In the rows, zero is written as 128.
One turn moves each row of this set onto another row. After a few examples, where does it send each row asked below?
relid: [111 134 125 148 127 124 129 117 124 118 128 101 139 151 139 149 144 132
 122  99 120 147 123 164 136 154 133 114 109 165 110 128 124 125 148 137
 122 138 121 118 127 122 128 174 102]
gok: [111  97 171 163 136 163 108 129 114 109 144 115 103 170 113 113 138 117
 113 146 146 155 178 132 138 108 117 138 118 168 106  89  57 139 111 138
 184 136  76 107 161 123 118 158  84]
kir: [ 95 114 132 149 135 119 114 135 111 129 134 164 110 165 134 123 168 132
 124 123 140 129 152 145 114 101 138 107 118 101  96 118 127 126 136 157
 126 165 106  97 129 143 128 152 128]
Num: [105 127  97 110 112 148 113 145 144 115 126 112 123 153 132 126 135 131
 129 103 101 138 193 142 122 134 154 145 134 137 140  90  81 146 107 148
 149 136  87 126 108 129 129 174 107]
kipap: [ 83 130 110 139 123 114 127 147  92 112 123 134 138 156 137 119 167 149
 127 115 114 136 132 140  97 118 150 143 131 132  93 122 117 122 148 140
 132 172 115 108 110 143 118 160 107]
Fege: [109  92 170 173 133 141 109 122  94 109 141 109 126 169 113 112 151 126
 117 140 151 171 130 132 131 124 109 136 119 184  84 110  77 124 143 127
 170 144  95 106 160 125 113 167  82]
muk: [ 97 113 121 144 133 124 113 147 106 133 124 157 119 169 137 126 169 136
 120 122 147 125 149 151 111 102 138 112 123 110 101 121 113 126 138 167
 134 173  96  84 122 150 132 154 129]
tepib: [101 129 104 113 113 147 119 137 150 114 131 122 117 150 129 122 136 130
 132 108  99 144 193 133 123 133 157 138 130 132 135  86  88 147 107 141
 144 127  90 140 111 128 122 172 106]
Gik: [115  89 166 174 131 138 104 129  86 105 144  93 129 168 117 121 149 123
 113 130 148 166 136 141 130 122 106 138 119 181  90 116  79 117 139 132
 169 153 101  96 162 126 121 167  76]
nages: [110 135 117 145 125 129 128 123 120 121 119  99 143 155 143 150 143 135
 118 103 124 144 119 167 134 154 136 120 114 174 114 127 109 127 151 144
 129 145 112 111 120 124 130 175 105]
leko: [116  97 144 142 125 168  96 138 137 102 145 125  94 168 111 111 138 122
 127 132 127 143 202 128 127 114 133 141 130 137 129  83  64 156  98 141
 165 124  76 126 145 122 122 156  88]
Nem: [123  91 137 141 124 167  90 150 129 102 145 104 100 172 114 119 134 121
 121 119 130 136 207 140 125 114 131 147 133 140 136  90  60 149  93 151
 167 134  78 111 145 124 131 158  86]
Rog: [115  94 178 168 134 158 105 129 114 103 154 108  97 167 112 114 134 112
 113 137 144 153 185 134 138 106 114 138 116 161 106  93  70 135 109 135
 178 137  88 110 168 121 123 155  79]
suni: [103 126 110 119 112 144 113 139 148 109 139 114 114 148 130 124 133 126
 134  96  94 142 197 138 125 133 152 138 127 127 138  90 100 143 105 137
 138 127 102 136 116 123 127 170 101]
luki: [ 82 130 118 146 124 113 127 142  97 106 130 136 132 152 134 116 168 146
 130 111 110 136 134 137  98 119 148 138 128 126  91 121 129 121 147 134
 126 167 123 116 115 140 118 160 103]
lidi: [ 81 133 115 142 125 114 130 142  96 109 126 142 135 152 136 115 170 148
 131 116 113 139 131 136  98 120 152 142 130 130  90 119 121 125 149 135
 130 167 116 116 110 142 116 160 108]
Duku: [ 84 128 112 145 122 110 125 148  93 107 129 128 135 153 138 121 167 147
 127 107 113 133 136 143  98 119 146 141 130 128  93 124 127 119 147 139
 129 173 121 107 115 141 121 161 104]
vusi: [107 136 126 147 128 129 134 110 129 122 124 116 137 153 137 142 146 134
 124 110 120 152 117 156 137 154 137 114 106 170 106 120 119 131 154 131
 124 135 113 128 124 121 122 173 107]
Midu: [106 140 119 142 128 130 133 115 126 125 115 113 144 155 139 145 147 134
 121 115 125 148 113 160 136 156 140 118 112 176 107 121 105 130 153 141
 132 142 103 121 119 125 125 176 108]
Tovev: [117  91 169 168 132 160 100 139 108 106 150  98 102 170 115 119 133 113
 109 132 145 148 186 142 137 107 111 141 118 164 113  99  64 133 107 142
 181 144  88  98 165 123 124 157  78]
mobi: [ 98 109 126 148 132 119 110 145 105 128 134 152 115 168 136 129 165 132
 120 117 143 124 153 152 115 102 135 109 120 105 100 123 124 124 135 163
 127 172 107  87 128 146 133 153 126]
fakov: [114  92 163 170 132 141 107 128  89 110 136 101 132 169 117 117 151 127
 112 138 151 169 130 136 128 124 110 140 121 186  87 112  72 121 141 134
 174 151  91 100 159 129 117 167  80]
fibut: [120  93 145 144 125 165  92 144 133  98 153 111  93 169 110 115 135 118
 126 120 125 142 210 134 126 113 130 142 128 133 133  88  72 151  93 144
 160 128  85 122 150 119 128 157  85]
ziz: [106 124 101 115 111 145 112 146 142 111 136 104 117 152 130 129 131 128
 129  94  99 137 197 145 122 134 151 143 131 129 141  94  93 141 102 145
 142 136 101 125 114 127 131 171 101]
Delud: [ 93 116 127 144 136 124 116 137 113 134 128 167 115 168 135 122 171 134
 124 130 146 128 145 143 114 103 140 110 122 109  95 115 115 129 142 160
 135 167  95  96 122 150 126 155 130]
gabi: [115  96 165 162 134 164 104 137 109 110 143 107 106 172 117 117 136 117
 107 140 148 148 178 138 134 107 118 144 122 172 112  95  51 135 110 146
 188 145  77  98 159 126 123 159  80]
Lon: [118  98 135 136 125 170  94 144 133 107 138 116 102 174 112 113 139 123
 124 132 130 141 201 132 126 113 134 146 134 143 132  84  51 154  97 149
 171 131  67 118 139 127 126 160  91]
Mozi: [111  88 173 176 134 136 106 122  90 104 147 103 124 166 113 114 149 123
 117 132 148 170 137 134 131 123 104 133 117 176  86 113  87 119 139 127
 165 145 102 107 165 123 117 163  80]

Midu turns into nages
muk turns into mobi
fibut turns into leko
And these:
Gik turns into Mozi
lidi turns into kipap
Rog turns into gok
suni turns into tepib

One turn moves each row of this set onto another row. After a few examples, where does it send each row asked below?
lapes: [ 67 125 117 145 141 112 108 121 103 153 115  99  84 144]
Buk: [122 156 153 106 154 137 134 117 121 162 126  92 124 134]
Mukol: [126 149 138  94 133 123 119 100  96 172 111 119 100 160]
lig: [ 84 115  90  91 162  93 105 103 102 167 118 112 109 153]
ninog: [101 112 126 122 155 162 118 130 134 158 123 102 116 135]
dat: [106 119 110 115 141 156 108  98  80 169 118  80 121 150]
Sipo: [ 58 125 108 121 142 116 101 116  97 157 131 104 123 179]
gid: [119 142 118  93 173 141 134  88 105 158 125  87 129 134]
dolud: [110 117 145 134 137 111 126 100  93 194 135 101 122 124]
gol: [112 103 122 104 174 126 133 107 129 171 136 123 116 125]
sevi: [ 87 153 130 115 139 123 119 107 101 146 140  74  78 164]
nefus: [ 85 129 113  95 123 123 138 126 100 163 155  70 126 136]
nuda: [101 148 135 135 158 136 134  81 116 161 121  84 121 120]
favan: [ 99 129 118 119 158 141 127  91 135 152 108 126  92 139]
sut: [ 90 117 121  98 132 108 120 161 106 166 130 108 115 141]
geme: [ 69 133 113 100 133  99 128 119  94 157 135 129 116 171]
Zud: [ 67 117 129 128 146 100 121 132  88 162 154 112 117 162]
zit: [ 87 141 122  96 146  85 115  83 121 179 145  87 115 150]

gol turns into favan
Zud turns into geme
And these:
dat turns into dolud
zit turns into sevi
lig turns into lapes
nuda turns into Buk

One turn moves each row of this set onto another row. After a few examples, where does it send each row asked below?
Fedim: [123 142 129 105 149 104 152 201 108  98 149 165 106  91 142 112  96 118
 103 129 131 116  99 125 146 129]
zupet: [155 122 123  91 175 147 192 156 123 119 134 128 120  90 131 131 145  68
 138 112 120 124  97 138  96 130]
nufek: [148 128 135  87 143 121 172 186 143 110 165 139 132  85 124 146 107 118
 110 182 137  96  96 147  99 110]
lud: [109 140 112  92 145 116 180 169  87  90 143 147 104  96  97 107 118  92
 109 114 121 140 109 125 109 150]
Kebis: [137  85 129 119 169 117 180 205 114 106 129 134 144 115 121 134 110 101
 131 111 140 124 103 152 128 142]
zak: [128 127 108  84 134 134 176 186  89 113 153 168 115  93 129 121 106 106
 116 151 119 128 120 149 145 126]
denab: [135 131 114  64 141 132 144 150 113 111 163 141 123 103  85 116 116 107
 119 137 124 129  83 135 105 139]
Mub: [113 142 118  93 163 121 170 152 116 123 163 164 135 145 131 123 121 114
 104 148 141  90 109 125  99 128]
lufev: [149 118 119  85 139 105 166 165 138 131 151 109 114  94 135 142 126 118
 113 155 139  89  63 134  83 117]
Loto: [145 117 129 103 163 104 175 185 112 120 129 126  95  70 115 122 123  76
 123 112 108 143 100 125 118 148]
Bomun: [146 114 124  85 148 109 171 170 146 130 163 110 106  99 146 140 126 117
 117 160 130  90  73 126  93 111]
nezeg: [146 100 121 136 160 115 187 196 117 120 128 141 111 125 123 131 135 106
 119 103 138 107  65 149 117 115]
Sem: [147 145 116  73 164 138 149 148 112 106 158 138 121  73 140 124 152 103
 128 143 126 131  84 130  85 129]
bedad: [134 148 125 109 153 102 144 199 110  88 148 160 106 106 142 112  90 126
 103 131 136 126  99 126 134 133]
Vaga: [145 130 119 122 167  99 198 175 127  84 145 122 122  86 155 129 139  91
 137 132 171 131  94 143  79 119]
bator: [143 137 108  92 122 112 161 148 104 140 159 173 108 113 129 111 143  94
 115 152 124 112  89 141 119 115]
Sokod: [146  86 126 124 153 112 179 207 110  98 125 128 135 127 116 131 105 104
 133 114 135 119  95 142 117 143]
Vele: [111 146 118  94 145 114 174 151 109 127 160 170 132 132 121 117 124 104
 106 143 146  82 101 121  99 128]
Pumo: [129 121 122  98 166 116 179 196  98 111 130 126 134  91 121 134 107 100
 144 144 144 156 133 145 131 143]
Fet: [143 137 109  95 134 108 166 147 110 136 122 113 106 115 140 129 163 102
 125 138 137 117  69 137  93 119]
bovi: [125 149 145 129 169  88 158 190 110 109 131 130 100 106 123 105 110 126
 116 119 158 119  84 122 129 125]
Vod: [143 122 124 128 159  95 202 180 123  85 152 127 114  95 154 124 144  86
 143 137 160 123  99 129  79 116]
voreb: [144 142 121 100 157 112 185 168 124 110 114  90 113 102 129 132 126  92
 148 129 163 148  95 143 108 123]
gen: [104 148 143  99 160 120 180 172 106 106 141 131 143 122 110 122 106 128
 111 155 155  93 118 129 103 134]
Tizig: [147 121 114 128 158 107 190 189 120 103 160 169 124  91 151 141 157  94
 117 152 144 113  90 150  81 108]

nufek turns into nezeg
Mub turns into Vod
And these:
Loto turns into denab
Kebis turns into Vele
bator turns into voreb

One turn moves each row of this set onto another row. After a few examples, where does it send each row asked below?
vuf: [123  98 111 146 106 104 166 122 141 129  77 168 134  83 113 107 113 139
 116 122 116 127 143 146 130 126 121 125 126  94 139 130 154  99 111  91
 136 118 134]
regi: [104 124 134 144 146 117 145 120 142  91 115 138 122  82  76 127 103 138
 102  98 140 127 134 155 141 130 148 112 140  97 108 101 146  87 102 110
 153 109 133]
der: [119 119 151 169 145  91 145 121 130 108 102 131 111  80  98 107 117 151
 125 118 117 141 100 153 128 136 136 149 129 113 121 101 130  90  94  96
 149  87 125]
toze: [ 96 131 124 137 132 141 118 113 146 123 108 145  94  99  84 175 114 143
 118  99 141 118 150 134 142 116 132 113 125  90 106 106 110  85 103 100
 130 102 126]
ruvuk: [105  93 130 162 113  87 165 133 127 124 110 149 108  84 114 105 103 148
 140 129 123 165 114 146 132 146 124 117 119 101 128  99 155  89 122 109
 148 123 113]
Geso: [101 112 108 141 125 115 132 143 117 148  94 156  85 102  76 162 128 112
 125 106 138 125 154 112 112 137 124 105 115  93 138 116 113  78 136  98
 132 107 122]
dazov: [102 134 107 154 126 110 166 128 123 135  67 138 115  74 107 126 142 121
 124 139 141 122 154  88 131 150 161 111 134  96 136 154 146 120  91 106
 146 106 132]
Nef: [130 130 139 151 175 127 149  92 135 103 126 140 108  90 120 147 129 168
 132 114 146 129 112 103 120 145 140 113 149  95 118 129 130 109  91 116
 142 112 116]
fise: [114 137 118 154 167 117 152 123 107 115 103 135 101  73 106 145 137 130
 123 115 164 123 144  96 123 157 153  96 156  84 134 133 137 105 107 127
 157 115 128]
Bis: [105 119 105 146 103 125 141 125 140 156  69 164  95 101 119 143 122 139
 127 126 113 139 157 124 131 133 108 132 118 108 142 125 111  99 111  83
 118  97 119]
fomug: [ 67 118 137 110 150 129 138  98 110 133 109 125  82  98 122 144 136 135
 135 118 115 151 110 137 136 161 173 126 137 123 133 136 116  67  87 124
 135 130 110]
nidov: [100 119 117 109 125 153 134 105 105 139 104 139 111 105 118 151 146 123
 108 118 113 125 136 133 142 155 178 115 119 112 139 159 126  79  97 104
 143 151 118]
zir: [106 144 124 152 131 141 143  94 127 134  98 167  90  71  84 143  98 121
 134  97 148 142 116 154 111 123 144 134 116  92 111 150 141 123  95 146
 122 156 118]
Fiko: [100  96 123 120 115 129 138 107  95 156 102 139 100  98 133 150 151 129
 136 130 113 132 117 128 135 154 169 119 109 101 143 157 129  73 105 106
 139 156 112]
vunu: [ 93 113 117 152 107 110 176 123 147 132  98 144 116  99 109 125 127 143
 144 147 125 151 130  85 134 149 160 102 107 109 115 146 161 121  89 104
 139 122 112]
neti: [126 106 121 148 133  97 151 144 116 118  96 152 126  84  64 120 126 111
 103 103 133 113 137 135 111 137 143 111 122  93 137 123 147  84 127  97
 153 114 137]
Mabo: [ 89 130 131 110 152 142 132 105 103 130 104 127  97 104 106 145 149 119
 110 112 111 133 122 132 131 164 182 127 131 131 139 148 112  73  91 109
 142 127 115]
Bil: [114 133 146 168 131 118 114 127 125 136 108 129  84 102  90 157 130 146
 132 118 123 138 117 128 130 134 131 143 106 113 115 101  95  86 102  83
 137  80 111]
fuz: [107 147 127 168 119 134 146 114 114 136 110 157  85  80  80 130  98 117
 136 111 139 167 108 149 114 145 152 134  98 112 109 141 143 127 102 142
 133 157 101]
fezel: [110 156 119 161 121 138 152 101 125 142  77 167  92  73  96 120 104 120
 130 112 129 153 119 151 111 137 142 155 114 115 123 156 135 135  88 132
 120 140 114]
pume: [110 140 121 162 133 119 149 116 103 147  88 165  79  71  75 127 111 101
 138 105 143 151 111 142  90 142 144 139 112 105 129 152 135 120 111 143
 126 146 113]
pir: [ 89 119 122 160 101 124 137 135 132 143 114 144  80 107 115 148 106 151
 142 130 122 174 137 127 146 147 120 115 106 111 118  93 119  92 118 101
 137 111  98]
nub: [130 149 138 171 133 130 135 103 112 139  96 156  91  75  76 133 116 118
 134 105 134 138  96 148 100 129 150 156 100 107 114 156 128 125  92 126
 126 139 114]
logi: [ 83 101 135 117 130 122 139  92 109 150  95 133  89  92 145 145 144 144
 148 131 110 141 104 136 136 148 163 137 123 109 138 149 120  71  87 112
 129 137 114]
zisag: [125 109 144 160 144 106 162 110 141 120 126 141 109 109 109 131 134 163
 151 134 121 149  91  86 112 150 147 116 109 115 115 138 141 111  92 101
 138 112 102]

der turns into regi
logi turns into fomug
fuz turns into nub
And these:
fise turns into dazov
toze turns into Geso

